In the data rows, the value 128 means zero.
Here is a table of points, one per row:
[203, 220, 180, 87, 19, 33, 100, 130, 187, 210, 199, 195, 194, 173, 118, 120, 182, 255, 211, 83, 12, 0, 0, 0, 0, 48, 186, 212, 173, 174, 165, 152]
[156, 147, 180, 134, 95, 105, 118, 91, 42, 79, 124, 122, 120, 132, 129, 165, 166, 97, 70, 107, 138, 192, 131, 149, 181, 185, 147, 119, 83, 171, 122, 75]
[105, 71, 24, 57, 120, 139, 117, 190, 215, 250, 177, 112, 106, 106, 118, 114, 126, 179, 157, 109, 83, 85, 120, 99, 87, 105, 120, 153, 150, 126, 173, 219]
[80, 134, 149, 183, 217, 197, 190, 81, 153, 110, 114, 154, 119, 138, 89, 80, 35, 127, 128, 127, 127, 127, 128, 125, 127, 129, 128, 126, 126, 125, 127, 128]
[90, 84, 107, 164, 164, 137, 129, 131, 129, 77, 86, 190, 150, 98, 67, 133, 106, 79, 115, 195, 202, 109, 106, 146, 142, 108, 77, 129, 200, 116, 130, 134]
[194, 183, 153, 143, 161, 177, 141, 78, 112, 171, 182, 113, 136, 170, 189, 93, 97, 115, 124, 114, 95, 117, 102, 60, 112, 147, 143, 92, 87, 91, 86, 64]
[66, 137, 143, 148, 116, 104, 120, 161, 135, 90, 75, 132, 152, 119, 104, 107, 138, 109, 141, 168, 168, 78, 149, 161, 140, 130, 134, 117, 151, 74, 135, 148]
[31, 106, 113, 116, 75, 67, 138, 201, 186, 125, 125, 204, 179, 96, 49, 101, 140, 128, 120, 139, 132, 109, 57, 129, 117, 114, 127, 113, 203, 223, 163, 184]
[151, 168, 169, 121, 103, 126, 166, 129, 120, 177, 163, 175, 154, 160, 190, 132, 106, 105, 82, 84, 91, 68, 132, 108, 142, 164, 105, 122, 115, 103, 94, 105]
[157, 89, 93, 110, 151, 158, 120, 112, 143, 178, 88, 54, 73, 132, 110, 139, 108, 148, 176, 160, 113, 81, 161, 165, 155, 110, 85, 90, 130, 145, 179, 150]
[122, 175, 170, 109, 77, 71, 123, 174, 198, 178, 164, 189, 163, 156, 149, 133, 84, 116, 101, 65, 69, 87, 56, 132, 129, 142, 127, 116, 118, 127, 126, 87]
[190, 167, 156, 113, 91, 103, 129, 140, 113, 133, 169, 152, 135, 148, 142, 159, 158, 123, 97, 86, 88, 127, 128, 125, 127, 129, 128, 126, 126, 125, 127, 128]
[148, 174, 182, 129, 79, 85, 127, 120, 76, 86, 113, 103, 134, 132, 150, 154, 135, 118, 78, 101, 121, 175, 148, 88, 170, 187, 175, 129, 100, 169, 115, 91]
[155, 199, 173, 115, 91, 121, 163, 132, 86, 159, 171, 174, 153, 154, 154, 163, 124, 131, 123, 86, 87, 136, 131, 70, 124, 168, 157, 90, 107, 131, 98, 74]
[134, 116, 93, 110, 124, 147, 129, 161, 102, 161, 107, 102, 101, 102, 86, 86, 124, 163, 135, 96, 106, 187, 193, 100, 98, 101, 171, 177, 110, 125, 120, 195]
[171, 162, 141, 145, 184, 179, 133, 116, 114, 155, 149, 83, 116, 131, 160, 106, 102, 125, 121, 128, 129, 116, 137, 70, 114, 118, 121, 59, 83, 84, 97, 101]
[162, 159, 164, 140, 131, 155, 135, 74, 109, 148, 166, 149, 150, 190, 153, 99, 76, 108, 131, 87, 81, 120, 120, 82, 98, 136, 144, 88, 122, 114, 68, 90]
[100, 74, 69, 66, 95, 164, 186, 202, 200, 183, 152, 139, 104, 61, 13, 109, 175, 172, 124, 63, 104, 198, 206, 97, 54, 103, 164, 153, 109, 11, 112, 232]
[136, 85, 82, 152, 172, 131, 68, 110, 120, 43, 117, 153, 132, 69, 133, 151, 162, 100, 107, 196, 210, 136, 124, 121, 129, 105, 188, 146, 165, 72, 133, 112]
[118, 85, 85, 92, 127, 161, 133, 150, 174, 167, 113, 123, 88, 107, 115, 119, 116, 151, 139, 117, 111, 128, 213, 87, 106, 113, 132, 174, 122, 138, 127, 128]
[55, 32, 81, 123, 118, 111, 148, 157, 185, 126, 149, 180, 187, 100, 78, 112, 94, 108, 131, 174, 159, 96, 21, 104, 97, 96, 207, 194, 231, 215, 146, 179]
[175, 140, 82, 63, 80, 123, 133, 113, 108, 154, 235, 158, 89, 80, 113, 191, 195, 98, 58, 89, 134, 71, 50, 82, 143, 204, 144, 130, 105, 118, 121, 104]
[28, 73, 158, 176, 114, 59, 126, 153, 109, 45, 51, 196, 187, 120, 83, 117, 124, 129, 150, 179, 169, 169, 122, 129, 142, 88, 57, 160, 174, 149, 155, 145]
[84, 132, 181, 166, 152, 168, 134, 159, 169, 155, 138, 164, 172, 203, 176, 70, 83, 113, 106, 74, 85, 137, 199, 110, 103, 128, 156, 82, 89, 79, 61, 90]
[176, 184, 160, 118, 95, 115, 147, 142, 163, 189, 168, 200, 140, 136, 163, 142, 157, 181, 173, 102, 73, 86, 43, 16, 34, 81, 210, 109, 135, 147, 118, 117]
[80, 117, 165, 158, 118, 95, 118, 175, 104, 74, 78, 159, 152, 111, 77, 116, 134, 118, 126, 169, 172, 188, 127, 167, 162, 130, 108, 130, 168, 168, 158, 144]
[126, 177, 220, 164, 88, 93, 122, 133, 128, 94, 98, 124, 168, 181, 142, 120, 141, 116, 141, 88, 85, 53, 132, 154, 155, 142, 151, 75, 92, 148, 97, 75]
[109, 68, 88, 109, 135, 140, 110, 120, 161, 134, 106, 0, 91, 123, 142, 137, 109, 172, 166, 129, 107, 202, 174, 181, 123, 105, 114, 112, 125, 143, 136, 178]
[100, 99, 129, 157, 128, 126, 115, 123, 91, 76, 84, 108, 147, 92, 67, 124, 149, 124, 116, 187, 198, 133, 158, 83, 153, 120, 98, 136, 150, 95, 156, 133]
[139, 83, 86, 125, 155, 145, 125, 97, 94, 93, 136, 151, 112, 59, 63, 151, 132, 93, 116, 195, 222, 175, 90, 137, 153, 157, 134, 162, 151, 175, 167, 134]
[137, 160, 160, 149, 152, 174, 153, 167, 164, 163, 147, 154, 142, 142, 116, 104, 133, 141, 144, 101, 95, 93, 150, 105, 94, 129, 128, 126, 126, 125, 127, 128]
[156, 182, 168, 137, 107, 134, 127, 109, 112, 126, 172, 139, 157, 178, 169, 105, 118, 160, 128, 127, 127, 127, 128, 125, 127, 129, 128, 126, 126, 125, 127, 128]
[221, 171, 115, 134, 188, 193, 114, 73, 115, 175, 186, 96, 60, 119, 126, 150, 127, 103, 134, 168, 140, 127, 128, 125, 127, 129, 128, 126, 126, 125, 127, 128]
[127, 135, 160, 157, 162, 145, 160, 127, 121, 143, 136, 146, 145, 149, 174, 82, 83, 131, 117, 105, 105, 159, 150, 109, 110, 105, 65, 75, 85, 115, 109, 128]
[150, 87, 80, 113, 147, 127, 126, 111, 170, 151, 104, 69, 68, 121, 135, 131, 139, 145, 141, 147, 127, 67, 153, 117, 127, 129, 128, 126, 126, 125, 127, 128]
[81, 134, 153, 179, 220, 211, 184, 155, 134, 105, 128, 56, 120, 146, 169, 101, 51, 69, 88, 112, 143, 214, 218, 253, 174, 149, 81, 96, 43, 45, 84, 128]
[119, 122, 79, 118, 122, 88, 87, 107, 94, 133, 154, 147, 124, 67, 70, 149, 194, 101, 108, 166, 195, 171, 105, 64, 137, 144, 142, 130, 160, 130, 156, 156]
[106, 95, 72, 100, 146, 151, 150, 141, 201, 139, 113, 130, 108, 97, 80, 120, 154, 180, 144, 91, 127, 127, 128, 125, 127, 129, 128, 126, 126, 125, 127, 128]
[62, 116, 171, 186, 133, 84, 109, 120, 91, 0, 38, 142, 166, 127, 99, 117, 118, 124, 134, 180, 189, 136, 130, 173, 159, 103, 69, 138, 159, 145, 145, 135]
[127, 180, 217, 150, 65, 86, 116, 152, 106, 88, 104, 142, 178, 181, 152, 108, 105, 123, 119, 84, 84, 122, 153, 119, 163, 149, 132, 78, 84, 100, 115, 54]
[155, 130, 138, 193, 255, 255, 140, 49, 54, 115, 152, 104, 102, 171, 190, 105, 23, 12, 77, 119, 159, 208, 255, 249, 227, 178, 120, 19, 42, 65, 44, 0]
[202, 169, 163, 120, 127, 112, 104, 89, 106, 174, 181, 119, 137, 165, 155, 137, 118, 133, 166, 106, 76, 74, 88, 79, 57, 120, 77, 192, 140, 100, 111, 50]
[139, 189, 196, 141, 95, 116, 134, 136, 84, 92, 113, 168, 145, 173, 187, 129, 151, 136, 99, 89, 106, 107, 98, 153, 156, 156, 140, 109, 90, 107, 104, 65]
[172, 133, 100, 138, 170, 146, 105, 94, 81, 104, 66, 79, 93, 166, 234, 187, 146, 162, 179, 136, 114, 169, 199, 164, 126, 79, 19, 25, 111, 147, 170, 204]
[90, 61, 96, 123, 133, 99, 107, 114, 111, 102, 136, 128, 144, 72, 35, 148, 161, 102, 117, 171, 184, 169, 119, 138, 134, 133, 119, 194, 161, 155, 171, 153]
[40, 97, 130, 151, 115, 76, 69, 155, 165, 112, 96, 193, 186, 115, 66, 93, 100, 120, 125, 167, 153, 90, 62, 119, 107, 98, 102, 150, 181, 168, 154, 146]
[96, 105, 65, 70, 109, 151, 158, 155, 244, 229, 157, 135, 76, 85, 107, 98, 146, 155, 129, 108, 108, 117, 192, 163, 127, 129, 128, 126, 126, 125, 127, 128]
[124, 88, 36, 79, 160, 155, 126, 109, 147, 186, 150, 67, 63, 105, 138, 140, 112, 149, 152, 133, 125, 118, 109, 166, 107, 122, 203, 140, 129, 131, 153, 182]
[175, 160, 144, 91, 89, 129, 161, 108, 92, 92, 168, 134, 114, 117, 128, 154, 155, 93, 69, 93, 134, 127, 128, 125, 127, 129, 128, 126, 126, 125, 127, 128]
[133, 173, 183, 136, 76, 77, 131, 128, 74, 68, 109, 58, 148, 139, 153, 158, 154, 104, 129, 100, 122, 101, 149, 174, 188, 192, 236, 147, 101, 149, 134, 72]
[171, 155, 144, 105, 103, 124, 156, 113, 107, 165, 176, 175, 139, 146, 147, 153, 140, 107, 89, 82, 94, 172, 75, 155, 145, 174, 224, 76, 107, 150, 116, 102]
[73, 72, 126, 179, 162, 103, 73, 98, 95, 49, 79, 185, 154, 110, 113, 121, 127, 107, 139, 209, 210, 138, 113, 204, 148, 112, 155, 165, 169, 99, 117, 138]
[164, 160, 154, 110, 112, 151, 145, 125, 125, 141, 159, 120, 114, 132, 178, 154, 121, 104, 82, 92, 110, 122, 111, 113, 154, 163, 74, 111, 99, 136, 91, 77]
[138, 88, 67, 122, 171, 107, 117, 89, 160, 169, 89, 0, 76, 156, 184, 144, 126, 157, 204, 169, 119, 4, 197, 183, 142, 102, 104, 145, 126, 72, 152, 170]
[166, 126, 93, 130, 155, 125, 76, 103, 111, 106, 65, 58, 86, 170, 184, 153, 97, 143, 176, 169, 127, 160, 142, 239, 157, 94, 39, 114, 112, 152, 187, 197]
[111, 87, 83, 109, 140, 146, 146, 154, 150, 136, 105, 66, 89, 115, 125, 122, 150, 182, 156, 114, 113, 161, 151, 161, 90, 98, 175, 153, 110, 94, 149, 225]
[113, 197, 196, 130, 63, 57, 151, 145, 88, 59, 94, 162, 163, 154, 124, 159, 151, 125, 83, 92, 112, 144, 175, 140, 182, 156, 65, 77, 120, 162, 131, 85]
[83, 60, 81, 143, 154, 127, 92, 143, 113, 132, 133, 206, 151, 90, 125, 110, 144, 101, 122, 185, 187, 127, 70, 122, 117, 107, 149, 244, 211, 153, 128, 142]
[107, 207, 198, 140, 77, 66, 81, 178, 135, 71, 111, 124, 159, 184, 145, 138, 136, 113, 117, 83, 92, 112, 132, 135, 158, 164, 124, 126, 126, 125, 127, 128]
[150, 191, 177, 130, 106, 114, 154, 110, 64, 118, 144, 90, 135, 158, 180, 141, 131, 116, 109, 88, 105, 135, 125, 80, 157, 152, 110, 100, 86, 111, 133, 82]
[148, 77, 50, 80, 137, 145, 132, 145, 171, 189, 140, 125, 65, 93, 82, 99, 124, 161, 153, 149, 113, 82, 119, 125, 127, 129, 128, 126, 126, 125, 127, 128]
[65, 66, 77, 130, 127, 98, 130, 149, 137, 81, 140, 157, 166, 86, 118, 107, 112, 110, 126, 173, 177, 120, 38, 125, 108, 99, 130, 199, 211, 158, 138, 147]
[139, 93, 83, 87, 131, 171, 157, 162, 164, 176, 121, 103, 88, 102, 152, 107, 145, 164, 162, 113, 110, 124, 178, 167, 107, 138, 144, 177, 98, 119, 128, 184]
[171, 108, 23, 71, 166, 188, 142, 107, 185, 233, 159, 17, 48, 93, 75, 159, 148, 146, 141, 140, 134, 106, 110, 140, 97, 114, 70, 165, 120, 134, 149, 196]
[115, 89, 107, 167, 165, 127, 91, 97, 81, 69, 90, 129, 143, 97, 127, 129, 157, 104, 141, 201, 204, 220, 110, 162, 136, 101, 101, 171, 169, 146, 110, 134]
[128, 98, 98, 131, 171, 156, 125, 82, 20, 66, 119, 127, 92, 65, 88, 171, 144, 94, 109, 199, 229, 161, 147, 110, 151, 146, 142, 122, 147, 129, 142, 139]
[172, 101, 77, 118, 152, 166, 88, 88, 161, 157, 92, 61, 69, 134, 165, 164, 111, 138, 175, 169, 113, 163, 97, 173, 157, 98, 128, 126, 126, 125, 127, 128]
[107, 189, 242, 167, 62, 60, 122, 143, 109, 39, 48, 151, 180, 183, 139, 117, 153, 149, 133, 94, 101, 220, 148, 152, 180, 157, 100, 102, 103, 159, 109, 77]
[155, 141, 150, 124, 122, 147, 152, 146, 164, 175, 163, 134, 131, 152, 173, 128, 152, 163, 152, 113, 96, 59, 90, 74, 60, 108, 133, 130, 102, 169, 113, 114]
There is one direction along which these points spread out most. Take the direction at right angles to it along which they spread out most. Then take the direction at right angles to both along which they spread out most. Go by this last direction. How many in every 100 of the points above lie lower along it than each point below? Round to a whole number. More than half of the points above lie lower than the first one.
[156, 182, 168, 137, 107, 134, 127, 109, 112, 126, 172, 139, 157, 178, 169, 105, 118, 160, 128, 127, 127, 127, 128, 125, 127, 129, 128, 126, 126, 125, 127, 128] 51
[100, 99, 129, 157, 128, 126, 115, 123, 91, 76, 84, 108, 147, 92, 67, 124, 149, 124, 116, 187, 198, 133, 158, 83, 153, 120, 98, 136, 150, 95, 156, 133] 65
[157, 89, 93, 110, 151, 158, 120, 112, 143, 178, 88, 54, 73, 132, 110, 139, 108, 148, 176, 160, 113, 81, 161, 165, 155, 110, 85, 90, 130, 145, 179, 150] 10
[171, 162, 141, 145, 184, 179, 133, 116, 114, 155, 149, 83, 116, 131, 160, 106, 102, 125, 121, 128, 129, 116, 137, 70, 114, 118, 121, 59, 83, 84, 97, 101] 19
[139, 189, 196, 141, 95, 116, 134, 136, 84, 92, 113, 168, 145, 173, 187, 129, 151, 136, 99, 89, 106, 107, 98, 153, 156, 156, 140, 109, 90, 107, 104, 65] 71
[202, 169, 163, 120, 127, 112, 104, 89, 106, 174, 181, 119, 137, 165, 155, 137, 118, 133, 166, 106, 76, 74, 88, 79, 57, 120, 77, 192, 140, 100, 111, 50] 43
[134, 116, 93, 110, 124, 147, 129, 161, 102, 161, 107, 102, 101, 102, 86, 86, 124, 163, 135, 96, 106, 187, 193, 100, 98, 101, 171, 177, 110, 125, 120, 195] 30
[133, 173, 183, 136, 76, 77, 131, 128, 74, 68, 109, 58, 148, 139, 153, 158, 154, 104, 129, 100, 122, 101, 149, 174, 188, 192, 236, 147, 101, 149, 134, 72] 67
[100, 74, 69, 66, 95, 164, 186, 202, 200, 183, 152, 139, 104, 61, 13, 109, 175, 172, 124, 63, 104, 198, 206, 97, 54, 103, 164, 153, 109, 11, 112, 232] 22
[139, 93, 83, 87, 131, 171, 157, 162, 164, 176, 121, 103, 88, 102, 152, 107, 145, 164, 162, 113, 110, 124, 178, 167, 107, 138, 144, 177, 98, 119, 128, 184] 12
[156, 147, 180, 134, 95, 105, 118, 91, 42, 79, 124, 122, 120, 132, 129, 165, 166, 97, 70, 107, 138, 192, 131, 149, 181, 185, 147, 119, 83, 171, 122, 75] 61
[128, 98, 98, 131, 171, 156, 125, 82, 20, 66, 119, 127, 92, 65, 88, 171, 144, 94, 109, 199, 229, 161, 147, 110, 151, 146, 142, 122, 147, 129, 142, 139] 49
[148, 77, 50, 80, 137, 145, 132, 145, 171, 189, 140, 125, 65, 93, 82, 99, 124, 161, 153, 149, 113, 82, 119, 125, 127, 129, 128, 126, 126, 125, 127, 128] 26
[150, 87, 80, 113, 147, 127, 126, 111, 170, 151, 104, 69, 68, 121, 135, 131, 139, 145, 141, 147, 127, 67, 153, 117, 127, 129, 128, 126, 126, 125, 127, 128] 25
[84, 132, 181, 166, 152, 168, 134, 159, 169, 155, 138, 164, 172, 203, 176, 70, 83, 113, 106, 74, 85, 137, 199, 110, 103, 128, 156, 82, 89, 79, 61, 90] 35
[162, 159, 164, 140, 131, 155, 135, 74, 109, 148, 166, 149, 150, 190, 153, 99, 76, 108, 131, 87, 81, 120, 120, 82, 98, 136, 144, 88, 122, 114, 68, 90] 41
